One turn moves every row onto another: examples first, then more rows asked:
gel: 12.1  6.7  -6.2  -14.1  16.2  14.8  -1.1  11.2  -11.8  -13.4  7.5  -5.3  -15.3  6.1  7.6  19.9  2.5  25.8  2.8  -31.5  12.1  -6.6  2.9  7.2  27.6  -5.2  -6.4  -38.7  -2.3  -16.2  13.0  -33.2  -7.8
kof: 8.7  22.0  4.3  0.9  0.5  -3.5  -0.8  4.1  -15.3  -1.7  1.9  -21.9  0.0  -2.9  9.2  28.1  8.7  6.0  -10.2  -10.3  7.5  1.7  -2.7  1.7  29.6  -6.1  -10.6  -22.7  6.5  -39.7  27.8  -25.6  -0.5
mivet: 2.8  -13.4  2.5  3.4  22.1  8.4  -3.1  -5.6  8.9  4.3  -17.5  -15.0  -5.2  15.2  12.8  11.5  -14.3  -20.7  -14.2  -16.4  5.4  -5.8  -19.4  3.1  37.4  1.1  -22.3  -25.5  -1.7  5.7  18.6  -15.8  33.9
ked: 7.6  -2.1  -14.5  -18.4  40.2  0.6  -2.8  6.3  -3.6  -6.3  29.3  -3.6  -8.3  -4.9  2.6  14.6  -2.0  25.1  -4.3  -16.8  4.2  -14.7  -15.6  -12.5  11.0  -12.5  -9.3  -18.8  7.0  -6.3  10.2  -11.6  14.8
Miti: 1.8  22.7  3.8  3.2  17.1  -0.1  5.8  -8.7  -7.0  -3.7  16.9  -9.1  -4.0  -2.9  0.2  23.6  -0.5  9.4  -11.5  -7.9  1.7  0.8  -15.6  -5.1  6.7  -11.3  -5.8  -0.5  9.0  -23.9  27.5  -1.2  16.8
zolif: -1.3  -13.1  9.8  -0.4  21.1  6.8  -8.3  5.6  8.4  10.9  -18.7  -8.8  0.1  9.9  15.3  15.8  -11.9  -17.0  -22.7  -11.8  1.6  -5.3  -14.8  6.4  38.8  -3.0  -26.8  -16.5  -5.9  7.7  16.6  -24.1  32.4
Bive: 19.5  -1.2  -12.3  -14.8  25.4  0.4  -10.9  19.9  -12.5  -8.5  18.2  -14.8  -1.4  0.2  2.8  17.9  -4.0  24.0  5.0  -23.6  9.5  -11.3  -6.8  -9.6  32.9  -6.7  -12.9  -39.3  4.5  -16.9  14.5  -30.4  -4.0
kar: 14.5  -3.7  5.0  -9.9  28.9  20.7  -8.7  -16.6  6.5  16.5  -6.6  -17.0  -8.7  17.1  -9.7  17.9  -17.6  -21.1  -6.3  -30.5  11.4  -5.1  -22.5  5.3  32.6  -2.8  -27.1  -12.3  -9.9  -0.1  9.6  -8.8  14.5
bil: 8.6  -6.3  1.9  -9.5  13.6  0.7  -13.0  -1.0  9.0  23.0  -13.4  -19.9  -0.6  6.6  10.3  19.1  -4.1  -23.3  -6.8  -22.0  -3.9  1.5  -16.9  13.8  33.0  3.0  -29.8  -6.2  -3.1  1.9  11.1  -26.6  18.4
ruzav: -2.2  5.7  1.9  -2.1  20.4  -4.5  4.5  -6.6  -2.8  3.9  19.1  -12.1  2.5  -13.9  -1.4  22.3  2.5  24.0  -22.4  -7.1  6.6  -5.3  -10.5  -12.5  13.6  -17.3  -15.9  -6.9  13.9  -23.3  19.8  -5.0  15.9
nov: 9.7  14.9  -2.2  -21.2  38.1  11.5  -6.3  9.9  -11.9  -6.3  24.3  5.4  -9.9  1.0  -4.0  9.0  -0.4  19.2  1.6  -19.7  1.7  -10.5  -20.3  -1.9  5.6  -5.5  -6.5  -14.5  -7.1  -2.8  19.1  -7.0  12.5
rogad: 14.6  13.1  -0.6  -22.1  21.8  8.1  -15.9  25.4  -19.4  -2.3  11.0  -7.2  -4.6  1.8  4.8  13.0  8.5  13.0  5.6  -23.1  7.6  -9.7  -4.4  0.1  29.8  -0.3  -12.2  -39.0  -9.0  -18.3  19.4  -32.5  -3.3
baki: 6.6  -7.7  7.2  1.8  23.8  16.1  -6.2  -3.3  8.9  1.7  -15.8  -12.6  -5.4  20.6  2.1  14.8  -22.5  -15.3  -12.8  -24.7  13.8  -11.6  -19.8  3.5  44.9  -3.0  -22.3  -22.7  -3.7  6.4  17.9  -16.1  31.2
dek: -5.8  8.6  3.4  4.8  11.5  4.8  15.8  -4.7  0.0  -4.4  11.8  1.1  -7.5  -11.2  5.8  22.4  2.3  23.0  -16.3  -14.6  2.5  2.3  -4.4  7.1  1.2  -11.7  -9.3  -6.0  11.9  -14.7  22.1  -10.0  8.9
reg: 2.5  -5.0  12.2  0.8  21.6  14.9  -12.3  7.4  9.1  8.9  -17.3  -9.5  -0.4  17.1  4.0  17.6  -20.6  -10.5  -22.1  -19.9  11.3  -11.7  -17.1  5.2  48.4  -4.4  -28.4  -12.1  -8.9  6.9  14.6  -23.4  27.4
kon: 11.8  -6.8  -2.1  -0.9  20.7  5.6  -4.4  -15.8  12.6  15.4  -10.6  -23.6  -2.1  10.7  0.0  18.2  -10.5  -30.1  -2.4  -22.5  2.8  2.1  -23.1  10.5  24.4  4.1  -25.8  -17.4  1.9  -0.3  15.9  -14.8  18.6
rel: 10.7  5.9  4.7  0.5  4.6  -6.8  0.8  7.6  -10.3  -1.0  8.7  -25.3  5.0  -9.2  -0.5  26.3  -1.1  21.3  -13.4  -17.6  15.7  -2.9  -2.3  -10.1  32.7  -13.3  -16.9  -25.6  12.3  -36.5  22.6  -26.0  -6.0
tel: 1.8  2.0  -7.8  -16.7  33.8  13.4  8.5  0.4  -4.8  -10.1  18.4  6.7  -17.0  -4.0  4.8  13.4  1.9  24.0  -2.0  -25.0  4.3  -5.1  -8.0  3.4  1.4  -5.4  -7.2  -24.3  0.8  -2.6  14.5  -12.0  8.7
liriv: 4.6  12.9  6.6  3.0  -3.9  5.2  7.3  6.1  -8.5  -4.8  -0.8  -12.5  -6.6  -4.3  8.0  28.4  0.1  25.0  -11.9  -23.6  11.5  1.5  3.9  7.6  29.1  -10.8  -11.5  -18.3  9.8  -28.5  22.2  -31.3  -8.4
Mig: 9.4  -2.6  6.6  -17.2  21.5  13.3  -18.8  -1.9  4.6  21.8  -9.4  -16.2  -8.8  13.1  2.1  20.6  -9.3  -15.4  -12.1  -31.6  6.6  -7.3  -20.5  8.3  43.2  -5.2  -31.4  -1.7  -12.9  1.9  6.6  -25.0  15.0

kar goes to -> kon
nov goes to -> Miti
reg goes to -> baki
Now find these:
gel goes to -> tel
ked goes to -> ruzav

One turn moves every row onto another: examples first, then more rows asked:
toz: -13.0  -18.6  -10.7  0.3  -10.9  2.3  2.6  14.2  -4.9  15.5  10.8  -8.4  29.6  -9.2  -12.9  -5.0  -18.6  -2.8  6.4  6.5  1.7  23.7  8.1  -13.8
rep: -20.8  -17.3  12.5  -1.8  7.8  -16.3  11.1  29.0  -12.9  -4.2  6.0  -2.3  6.9  -18.9  10.7  -3.6  -23.2  2.7  27.4  7.6  0.2  5.2  -15.1  -20.2
kapoz: -10.8  2.4  3.6  -7.4  19.5  1.9  8.1  21.9  20.9  -4.9  -11.8  -7.1  1.7  -16.7  6.8  -1.1  -12.5  22.5  12.1  5.6  9.0  7.6  21.5  -24.4
rirub: -14.2  -4.6  9.5  -5.2  12.1  17.5  7.9  31.1  8.9  1.8  -12.3  -10.5  -3.5  -19.0  8.9  16.7  -5.7  17.3  12.6  -7.0  12.2  9.3  16.6  -23.1
Noton: 4.5  8.6  19.7  -9.9  -2.8  2.4  24.2  24.4  -6.5  17.2  8.0  -2.3  3.7  -9.6  21.5  -8.8  -7.8  10.6  4.5  -6.9  21.2  -0.8  -1.1  -31.0
fomu: -8.2  -3.1  10.8  -7.5  12.7  4.8  10.0  34.5  9.2  -9.2  -18.4  -18.2  7.1  -10.9  -5.2  12.7  -5.0  21.8  11.8  5.1  6.3  12.1  11.3  -22.1
losim: 0.2  15.3  25.4  -0.3  -4.6  -0.1  17.0  24.7  -13.2  29.0  0.6  0.3  22.6  -9.8  4.1  -5.8  -7.5  7.7  0.3  -3.9  23.9  -4.5  -8.7  -18.3
vovos: -19.6  -18.7  13.9  -2.3  4.7  -20.5  8.7  35.4  -1.8  -7.5  10.3  -8.2  2.4  -19.2  14.8  -10.4  -17.2  2.9  16.1  6.5  7.1  5.9  -11.4  -19.5
Ris: -3.7  5.4  32.7  -0.5  2.0  -12.8  12.2  -0.6  -11.6  27.6  12.9  -5.3  4.9  -11.6  10.2  0.6  -13.3  16.0  -2.2  -0.6  19.6  -1.8  -0.9  -18.6
tifed: -16.7  14.0  5.7  16.3  4.0  -11.5  -4.1  18.6  -0.5  -3.7  -10.0  8.4  11.8  -37.1  -5.6  6.5  2.1  -6.5  -1.1  2.9  7.2  10.3  -3.6  -20.4
nogo: -13.0  -8.8  19.3  -10.9  2.7  -19.1  8.1  40.4  -2.5  -12.6  12.0  -6.2  7.0  -17.0  4.5  -8.4  -22.6  -1.5  15.7  4.5  2.3  -2.8  1.3  -12.3
moke: -15.6  0.4  27.5  -8.2  20.0  1.5  13.6  15.6  -16.8  24.4  4.0  -3.9  10.8  -16.2  2.0  -17.1  -29.2  18.4  3.2  -1.2  19.6  8.0  4.8  -21.4
fuvil: -3.8  11.6  26.7  5.7  3.1  -5.1  12.7  3.3  -9.3  29.2  11.2  -4.4  12.2  -8.4  12.4  -7.2  -21.5  15.6  -1.7  -3.7  23.8  -1.2  2.9  -23.4
ralu: -2.6  3.8  21.5  -14.8  1.7  -6.4  24.5  16.2  -10.3  26.0  6.9  -9.0  6.7  -12.8  26.0  -8.8  -13.0  13.6  6.8  -9.1  14.8  2.9  5.8  -22.4
Mib: -4.8  -17.6  -8.4  -7.7  -7.9  16.6  7.5  22.6  13.1  18.7  4.7  -14.9  11.7  -7.5  -7.8  9.9  -11.1  -2.7  10.2  -11.2  4.6  17.2  10.8  -22.7
Zus: -2.9  -0.8  15.6  4.7  6.7  -14.4  -0.8  14.7  11.4  6.6  -5.1  -11.2  34.3  -1.1  5.5  18.8  -23.4  5.8  2.9  8.2  7.0  -6.0  6.0  -1.7
safup: -20.1  -14.0  -4.8  4.6  -9.0  -6.3  -4.9  17.4  -8.3  10.0  11.9  -10.0  35.7  -9.7  -12.4  -2.9  -14.5  -10.5  5.7  0.1  4.1  11.0  8.1  -9.7
pip: -3.0  -13.6  -6.4  -1.2  -0.5  18.0  9.2  19.1  21.3  18.8  0.2  -13.6  20.1  -13.1  -12.6  12.8  -11.9  -4.3  9.4  -8.1  6.5  6.4  15.8  -22.1
fita: -4.5  3.7  1.4  -13.3  -7.9  -2.3  17.8  8.0  12.5  12.3  16.6  7.7  4.1  -36.0  -15.4  21.2  -4.8  -3.8  8.7  -1.1  7.4  19.3  5.0  -22.5
sopeb: -9.2  6.8  27.0  -4.0  9.5  6.4  16.6  14.4  -10.3  24.1  6.6  -2.1  6.4  -14.2  3.9  -17.3  -26.4  17.0  5.4  -6.1  26.9  2.2  6.7  -26.5
zazif: -23.2  -4.0  -4.5  -5.9  -7.4  -17.1  20.3  7.6  -14.5  -4.2  11.3  -1.9  8.2  -28.7  -16.2  -0.4  -12.6  9.0  19.4  9.6  -0.1  17.8  -0.1  -19.7
Zenev: -16.3  -3.3  2.0  0.9  -9.7  -20.4  26.3  9.4  -14.2  -2.3  15.5  0.9  8.3  -27.0  -16.3  7.7  -16.3  0.0  12.5  10.5  -0.6  20.7  -2.3  -13.8
solu: -19.7  -20.1  -5.8  6.8  -6.5  -8.4  5.0  21.0  -6.4  12.5  13.3  -7.2  34.7  -7.4  -9.2  -0.4  -23.0  -5.2  5.8  5.0  -1.8  16.3  12.9  -16.1
Bufe: -14.1  7.6  27.9  -9.1  12.0  10.9  16.6  24.0  -14.9  20.8  4.5  1.9  8.1  -10.9  -0.9  -20.0  -19.1  11.7  4.8  2.0  20.9  5.2  1.4  -30.2
Patol: 0.5  11.9  2.2  -8.0  0.4  -2.8  12.9  0.6  13.0  9.9  6.9  9.6  5.4  -28.3  -14.4  23.7  2.6  2.0  12.9  4.2  3.0  14.0  6.8  -18.3
lub: -14.4  -17.4  10.1  -3.9  -8.8  -11.9  10.0  31.1  -6.0  -14.3  4.3  -7.2  7.5  -14.9  8.2  3.6  -19.3  -8.5  21.1  1.8  -1.1  -0.8  -10.4  -29.4
Lunup: -16.9  -17.3  14.8  -7.9  9.2  -19.5  9.3  22.7  -2.8  -15.3  1.0  -15.4  8.2  -25.9  6.9  1.2  -19.0  -5.9  16.3  6.3  0.1  -4.7  -6.9  -25.8
pata: -16.2  -16.5  -9.4  5.7  -14.6  -5.9  3.5  13.3  -10.7  12.6  6.3  0.6  34.2  -7.7  -10.6  0.9  -19.2  -8.5  4.9  5.8  4.8  18.1  0.9  -16.4
lafe: 2.5  12.1  22.3  -4.7  -0.4  -0.9  23.7  21.0  -12.6  22.5  10.7  -4.3  7.9  -11.0  18.9  -13.6  -21.5  13.5  5.3  -5.9  19.1  2.0  2.0  -24.5
vunap: -3.7  -6.0  -8.4  -5.9  -5.1  16.7  7.7  19.1  18.1  19.4  11.4  -16.0  16.6  -16.6  -15.1  12.4  -9.0  -6.3  6.4  -8.9  6.6  18.4  6.1  -22.4
Reti: -15.3  -11.3  13.6  12.7  7.5  -6.9  -8.5  18.6  2.7  13.2  -4.6  -4.1  34.4  5.0  8.4  17.7  -13.0  2.9  8.6  0.4  18.9  7.9  0.2  -6.2
zilis: -12.3  10.3  28.4  2.2  12.1  -0.1  12.1  -6.5  -11.8  27.8  4.0  -6.6  10.4  -10.4  8.8  -4.0  -16.2  9.5  -5.5  2.4  21.2  1.9  2.5  -21.4
nim: -2.0  -9.2  -3.5  -14.3  1.3  19.4  8.8  22.8  16.4  12.3  5.9  -15.1  17.7  -11.3  -7.7  14.8  -13.3  -8.2  14.7  -9.7  1.5  7.2  14.0  -19.7
ruv: -10.4  10.5  17.3  15.7  4.5  -8.3  -0.7  12.6  -3.6  5.9  -2.9  10.2  -1.1  -38.4  -0.3  15.2  4.0  1.9  2.1  9.4  5.4  -2.0  -8.0  -14.4
Buvev: 1.0  17.5  27.1  3.6  1.0  4.1  16.5  17.9  -13.1  25.3  3.6  2.8  15.3  -14.6  3.6  -12.0  -19.2  8.6  -0.6  -4.5  28.3  -0.5  -1.1  -16.8
tuka: -10.2  10.1  12.0  10.6  5.3  -21.4  -4.7  22.8  5.9  -1.3  -6.5  -3.2  11.2  -36.2  -2.2  10.2  10.8  3.6  -4.1  4.9  4.2  1.3  1.8  -18.6
Sif: -10.0  -6.0  13.3  -9.9  18.8  11.7  9.0  33.8  14.6  0.5  -13.4  -2.1  0.4  -20.0  8.6  12.1  -14.7  22.5  8.1  6.0  10.1  10.7  17.3  -21.2
dabup: -19.9  -4.9  -2.3  -9.3  -5.5  -12.5  24.0  10.3  -12.4  3.1  10.4  7.6  6.8  -33.7  -15.6  7.4  -21.5  1.1  13.4  6.3  -0.3  23.7  -3.3  -22.3
sovi: -15.4  -9.7  -2.2  -7.5  -15.2  -12.1  19.8  2.5  -12.9  4.6  13.5  4.1  15.5  -29.3  -15.8  7.7  -20.2  2.4  11.0  13.5  2.6  20.8  0.2  -16.6
Moru: -2.0  15.9  19.1  4.2  7.0  9.9  13.7  22.2  -11.1  24.0  -5.2  1.1  26.5  -12.4  4.2  -10.6  -15.4  5.3  -5.5  -3.0  28.3  -0.5  -4.8  -21.9
Fogem: -7.5  11.0  11.6  19.6  2.5  -10.9  3.9  16.1  3.5  1.9  -9.8  2.9  5.5  -34.1  -1.2  8.9  1.9  10.2  -4.3  16.5  11.9  -0.9  -12.8  -14.8
dimu: 2.2  4.1  2.7  -5.3  -0.7  0.1  19.2  7.6  16.3  8.4  6.5  8.0  -2.6  -34.0  -16.5  15.5  2.9  -4.1  12.4  -0.9  8.3  16.5  7.8  -16.3
dat: -2.1  4.5  3.2  -5.2  -2.6  0.8  9.8  5.1  13.6  19.7  8.7  4.3  0.2  -31.8  -18.2  25.2  -2.3  -2.8  5.1  -6.3  5.6  19.6  4.6  -16.9
retel: -12.6  -13.2  23.5  9.0  8.6  -8.8  -6.5  18.5  9.2  9.1  -1.4  -10.5  28.8  -1.1  6.2  21.9  -19.8  0.5  -1.8  5.1  18.9  1.2  -0.7  -4.2
duvi: -3.8  -15.8  20.8  3.3  1.1  -13.8  -13.9  11.0  9.3  11.2  -2.8  -1.4  23.9  2.0  2.4  22.7  -11.8  2.7  10.9  2.3  3.5  7.8  6.7  -6.7
mus: -6.2  -13.7  21.4  1.3  13.8  -12.9  -9.9  13.4  7.4  -2.4  -7.1  0.1  30.7  1.7  -0.7  13.7  -10.7  -4.2  6.9  14.1  11.3  6.1  4.7  -9.4
Gozil: -13.3  15.6  13.9  16.3  0.9  -12.9  1.1  13.1  7.4  -8.5  -3.3  -4.5  4.1  -27.7  -12.5  1.5  0.6  3.3  -2.0  9.2  17.6  -7.5  -5.8  -14.0
nak: -15.9  -3.5  6.6  -6.7  17.4  6.8  7.1  22.1  8.7  0.3  -19.9  -14.7  -0.3  -22.3  -5.6  14.7  -14.9  22.1  17.0  -3.9  2.2  19.7  12.3  -19.1

nak goes to -> duvi
Lunup goes to -> tuka
Now find these:
rirub goes to -> Reti
zazif goes to -> Patol
Bufe goes to -> zilis
Noton goes to -> Moru
pip goes to -> solu
vunap goes to -> toz
kapoz goes to -> Zus
dat goes to -> Mib
sopeb goes to -> fuvil
vovos goes to -> Fogem

